The rows of T fall into several groups, which share some directions, and each row is roughly a mix of its group's hidden directions.
T (123 x 16):
[[ -2 -14 -26 -35 -12   1 -47 -10 -22 -45  12  -1 -20 -13  18 -12]
 [  8   8 -11 -22   1  24  20 -41 -58   1  27 -21 -10  10  -3 -13]
 [ 32  17  -8  -6  10   8  36 -15  16  16  16 -32 -34 -24  39   5]
 [ 18  31 -20  -9 -11  21  12 -21 -47 -15  -8 -10 -27  23 -29 -23]
 [ 27  20  11 -12   7  16  64 -16   4  36   5  -5  -8  12  -6 -23]
 [-26 -40   1  27  -5 -20 -39   2  22   2  -3   8  25 -32  28  18]
 [ -2 -17  -3  22  58   0   4  50 -15 -28   6   0 -11  16 -11   7]
 [-38 -37 -30  19  14  -1 -29 -11 -43 -21  12   3  10 -18   3  -1]
 [-54  29   7  32  -4 -11 -16  37   2  -7  -5  -6  18 -13  25  22]
 [ 23 -26  -1  -2 -23   2 -17 -68   9  19   5   2 -27 -16   4  10]
 [-13  24 -29 -10 -40  11  -6 -28 -39 -12 -20 -10  17 -27 -12 -26]
 [ -5   0 -19   3   4  19 -13 -39 -56 -26   5 -18 -22 -29 -16   8]
 [-23  45  16 -22 -39   3   4  -3 -13  18  14  -2  14  46  15 -11]
 [-19  -6 -29  20 -21   1 -26 -29 -57  -3   5 -16  26   9 -12  13]
 [ 39 -45 -36  14  27   3   7 -12  -3 -11 -17   4 -21 -22 -20 -21]
 [ 25  17   4 -17 -25   7 -21 -39  -3  -9  -1 -26  -9 -34 -17  45]
 [ 19 -30   5  -3  21  12 -34 -12 -51 -40  12  -7 -20  11 -10   0]
 [-12  -5  15 -40   5 -11 -13  37  27 -11  29   9   5  18  47 -13]
 [-46  36   9 -16 -17  -3   9  20 -11  15  19   8  27  46   5  -4]
 [  5  36  38   5  13  -2  33  49  31  14  -5  -5  10  18   8   7]
 [  4 -23  18   1  -5  -4 -56   1   2 -39  -6  -5 -10 -39  28   9]
 [-31  20  16  -7  12  10 -24  15 -39 -39  13 -22   9 -26  -1  32]
 [ 18 -30  29  58  16  -6  -4  25   1   5 -27  -7  24  -7  17 -10]
 [-20  -7  15  23 -11 -21  -5  16  58  28  -6  18   5  -1  41   1]
 [ 16 -13 -13  18 -16  -8 -32 -40 -11  12  20 -11 -26  36   6  39]
 [ 37 -25  28 -14  21  -4  24  11  51  21   9   1  -1 -11  28  -5]
 [ 38  -1  -8   2   7  16   7   3 -17 -33 -37 -10 -13 -41 -16 -37]
 [ 24 -23 -18 -36  -1  17  -9 -46 -40 -16  16  -3 -18  -2 -19 -16]
 [-41  -2  16  36  30 -10   8  50   8   5   2  17   9  26  16  -5]
 [ 43 -13  15  35  -9  -7   2  -1  29  16 -45  13   1  10 -35  -3]
 [ 43  17  48  -8 -12  13  18 -33  16  21  -5 -20  -9 -21  -3  21]
 [ 34 -29 -22  31   2  -5  10  -1  24   6 -41  16 -12 -13  -7 -41]
 [ 11  47 -27 -32 -12   9  30 -14 -14  10  17 -25  -3  16 -26  27]
 [ 30   4  30 -35  15   3  43   8  35  29  15   4  11  18 -14   6]
 [ 21  -5  18  35 -22   2 -20 -42  -4  10 -25 -15   4 -31 -20  35]
 [ 40  25  -2 -29 -19  11  32  -7   0  13 -10   2  -9  37 -14 -41]
 [-10 -21 -11  26  -2 -15  23 -14  24  54   7  23  12  41  -5  -1]
 [ 37   4  33  37  10  10  29  12 -16  15 -30 -10  20  19 -28 -12]
 [ 33 -34   0 -25  -6   1 -18 -32  16  -6  10 -14  -6 -49  29   3]
 [-17  -8 -18 -34  -2   7 -18 -21 -40 -18  18  10  11  19 -50  14]
 [ 40 -21  44  33   5  14  11 -40  -7  21 -13 -12 -10 -17   0   1]
 [-14  13  18  40  34  13  30  -9  -9  10  -7  -5 -17 -26 -34  35]
 [ -1 -49 -37   2  -3  -1 -19 -52 -27   7  21   4  -9   1   7  -7]
 [ -8  -9  -9 -13 -29  -3 -12 -40 -20  25  29   8  -1  55  13  -8]
 [ -1   7  36 -27  -3   9 -13  10 -27 -16  27 -30  22 -10  51  -3]
 [ 24  -2  24 -43  10  16  44 -30   4  29  31  -9   4  -4   4  -4]
 [ -9   2  32  22  14 -10  10  50  30  10 -11  22   4  36  18 -22]
 [ 15 -44  25  49  14  -3  -8   9 -14   8 -21  13  16  25   2 -29]
 [  2 -24 -11  33  15   2 -34  10 -40 -39 -15 -19  11 -33  -1   7]
 [ 28  21  14  21   5  13  41 -21  15  23 -28  -6 -16 -26 -36  11]
 [-18 -28  24  36   6 -15 -32  26  14  -6  -8  -3  27 -27  36  13]
 [-27  17   7  45 -12 -11 -37  35 -11 -24 -27 -10  16 -10  14  13]
 [-11  21  12  -7  17  -7  16  71  21 -14  -9   4  22   8  13 -18]
 [-27 -23  48  18 -11 -12 -32  15  20   4  -7  28  16  10  31 -17]
 [-45  47  19  -3  -3  -6   9  43   9   3   5  -1  28  15  -2  25]
 [ 12   1 -22  -5 -26 -12  21 -30  49  44  -8  20  -9  13 -18   5]
 [ 11 -21  24 -20  11   3 -37  28 -26 -43  13  -6   1  11  32 -22]
 [-10  12 -22 -50  14  13  43   5 -21   2  21   5  20  10 -27 -24]
 [ 14  17  17 -50  18  10  32  27   7  -4  26   1 -11  27  18 -28]
 [-46  40   1 -17 -26  -5  -8  -3  -6  10  19  -7  29   7 -10  44]
 [ 12 -42  -5 -16   3   3 -14 -49   5   1  17  -5  -8 -51   8  18]
 [-22  -5   2 -40  19   9  -9   2 -16 -26  42  -5 -23 -14  45 -11]
 [-29 -39   3  39  24 -10  -7  25   8   1  -4  22   4  -3  37 -33]
 [-28   7 -55  -3 -20   2  -5 -25 -44  -3   2  -4  20   0 -29   0]
 [ 19 -50 -31 -18  18  -8  11 -26  37  17  15  12  -8 -28  -2   7]
 [-32   2  62  -9   9  -3 -23  29  10 -12  17   9  16   1  22  20]
 [ 25   6   2 -52  15  21  35 -25 -22   5  27  -8  -4  10 -30  -2]
 [ 36  -8 -15 -19 -25   4  20 -49  26  28  -6  -4 -12 -29   8 -16]
 [ -6   6 -49 -40   6   5  31 -31   8  12  26   9 -29  -3 -19   3]
 [ 20 -16  48   9  16  -2  -3  27  23  -4   1 -12   3 -19  55 -11]
 [ 17 -22 -42  24  17   5   5 -22 -13 -11  -7 -21 -23 -53  14  -6]
 [ 12   0 -42 -27   0  12  34 -22 -10   5   4   7 -25   3   4 -54]
 [ 31  15  22   3  10   9  61  -3  15  43  -2  -6   6  17  -9 -12]
 [-25  32   1  18  -1 -11  26  48  23  19 -12  14  17  37   2 -14]
 [ -2  44   7 -35  14  15  38  15 -19  -1  16  -6   2  29 -37   9]
 [-18  33 -26 -28  -9  14 -11 -14 -47 -32  11 -18  -7 -10 -26  17]
 [ -5 -10  29   5  24  -9 -20  41  16 -19 -10  20  15  16 -43  32]
 [ 10  19  -4 -42   4   7  28   1   8   9  15  22 -21  51 -33 -12]
 [-29  27   8  -6  -1  10 -25  16 -55 -36   5 -14  18   6 -20  16]
 [-44  35  -7  14  -6  -9  28  18  20  33   0  21   7  37 -14   7]
 [-17 -10 -33 -43 -23 -18 -34   5  33 -13  17  18  -9   3  29  -8]
 [  4  -2 -18 -12 -20  11  -2 -53 -23   5  19 -26 -15 -37  36  -4]
 [-29 -41 -30  16  19 -20  10   4  35  28   7  29  21  -5 -12  11]
 [ 26  26  10   6  22  25  44 -14 -20   0 -15 -12 -26 -15 -43  -1]
 [ 14   5 -18 -51 -14  15 -12 -20 -37 -29  21 -16 -14  -2  16 -27]
 [  8 -20 -19 -52  14   1  15 -17  25   7  31  27 -32  20  -6 -13]
 [ 14  26  18  -3  20  11  65  13  13  33   2   0   1  22 -15 -12]
 [  9  46  16 -13   7  18  58  -4 -10  25   7 -20   7   7 -22   9]
 [-18 -21  35   7  15 -11 -32  43  -2 -17  16   1  25  17  37   5]
 [-24 -12   5  -6 -11 -25 -34  43  31  -7   6  11  29  11  39   0]
 [-25 -14 -18  -7 -16 -23 -21   2  61  11   2  23  -8 -21  29  10]
 [  7 -20 -17 -11  14  12  26 -30 -31  16  13  18  -5  38 -43 -21]
 [  9 -12  -5  -5 -23  16   9 -68 -36  23   8 -12   5 -16   0 -14]
 [ -3  25  39   8   7  -6  31  42  32  25  -4  -5  33   9  10  12]
 [-19 -21  32  30  15 -18 -25  35  38  -3  -7  12  10 -16  26  19]
 [-55 -21 -20  39   8 -19 -13  24   8   5 -10  23  30  -7  -1   3]
 [ -7 -24  40  28  12 -14 -23  40  27  -6 -20  31   9  22  -1  -8]
 [ -4 -32 -34  -7   2 -15  -1 -15  43  17   6  40 -34  19   0 -16]
 [ 35 -38  37   1   3  13  -8 -29 -22   0   6 -19  10 -26  33 -20]
 [ 34  20   8 -25  12  26  47 -20 -34   7  11 -20  -9   9 -20 -15]
 [ 57 -29  24  -2   8  12  -9 -11  -6 -18 -15   2 -32   2   8 -38]
 [-13 -56   9  22   0 -21 -32  -3  28  12  -1  17  28 -18  20  11]
 [  0 -33   2 -12   6 -12 -13 -34  30  24  33   5  -2  -6  -1  54]
 [-14  27 -15 -38 -26  13  -5 -25 -50  -8  17  -9  15  21 -24  -1]
 [ 12 -26   0 -39  15   9 -18  -6 -20 -29  30   7 -32  16  27 -31]
 [-22 -35   2   5   7 -22 -47  30  20 -19  -3  26  24  10 -14  23]
 [ 28 -22 -24  12 -11  -3   0 -27  26  10 -12   9 -44 -10  32 -36]
 [-25   2   7  -1  -9 -23  -8  43  50  11   0  11  30  -1  36   4]
 [-56  -8 -11  38   2  -6 -29   5 -32 -13   0  -4  23 -21  11  15]
 [ 29 -34 -27  46   5  -6 -31 -20 -16  -8 -10  -5 -33  18   0   8]
 [ 16  16 -25 -55 -22   4 -24 -21   6 -31   5   1 -34 -12 -14   6]
 [  1 -18 -11   0  17 -13  35  16  39  38   9  28   4  41  -3 -17]
 [ 15 -40   6 -29  48   1  27  17  19   1  17  25   3  10 -26  -9]
 [-14 -14  25  30  -4 -15 -35  28  24 -11 -10   1   3 -17  54  -3]
 [ 24   4  29 -28  -9   9  38 -32  12  41  15 -13  29 -10  -9  13]
 [ -8  36   6  37   5  13  38   2 -31  14 -10 -37  19 -26   4   8]
 [  0 -15 -23 -23  31  17   8 -10 -49 -24  22   6 -21  21 -29 -18]
 [ 20   4  38 -18  -9  -9  17  19  55  28   3   5  14   9  32  -6]
 [-25 -12   4  51  -8 -16 -45  29  -4 -18 -28  13  10  11  11  -4]
 [  7  12  -2  -8  -8  15 -32 -21 -60 -36  10 -26 -13   3  -8  14]
 [-25  22 -15 -32  -8   8 -15   7 -50 -30  26 -26  18  -2  17   0]
 [-23 -11   1  19   3  -6 -52  24 -28 -45  -9  -9  15 -21   8  14]
 [ -1 -40 -23 -18  15   0 -34 -10 -14 -33  16  22 -40  12   7 -22]]

One row of each group comes first, with its name. Which group is each row after those in?
[ -3   3 -32 -28 -27   6  -3 -58 -19  11  21 -16   4 -23  -7  20] : <35>
[  7 -39 -41  11   8 -11 -44   4   4 -36 -13  13 -28 -13   2  -8] : <17>
[-15  11  -2  18  16 -15  -3  63  32 -16 -28  19  12   7 -21   6] : <112>

[-34 -13  -9 -19   7  -1   8  16 -22   2  13  31  31  43 -22 -33] : <35>
[-28  14 -21 -12  12 -13  25  55  28   5   3  18  16  20  14 -25] : <112>
[-14  31  28   7 -16 -13   1  24  35  19  -6  -9  35  -5  -3  47] : <112>
[ 13   8  42 -18  21   6  -9  50   1 -39  -3 -10   1 -15  27 -14] : <112>
[ -2  39  30   2 -20  -9   2  35  21   9 -14 -19  46  -6   2  29] : <112>
[-37 -17 -19   4 -19 -20 -52  12   5 -19   5   2  20 -19  35  11] : <112>
[ 28 -56   8  17  28 -11   0   5  36  13  -3  28 -16  18   1 -12] : <35>
[ 45 -36  -1  31  13  -2 -18   5  11 -20 -40  10 -19 -13 -23 -14] : <35>
[ -3  14  44 -22 -12  14  31 -31 -10  36  25 -16  27  -8  18   3] : <17>
[ 11 -38 -36  -2  13   3   5 -23  -2  -2   0  26 -39   9   2 -48] : <112>
[-20  17  -3 -41  -1 -10   4  48  15  -7  23   2  22  24  35 -19] : <112>
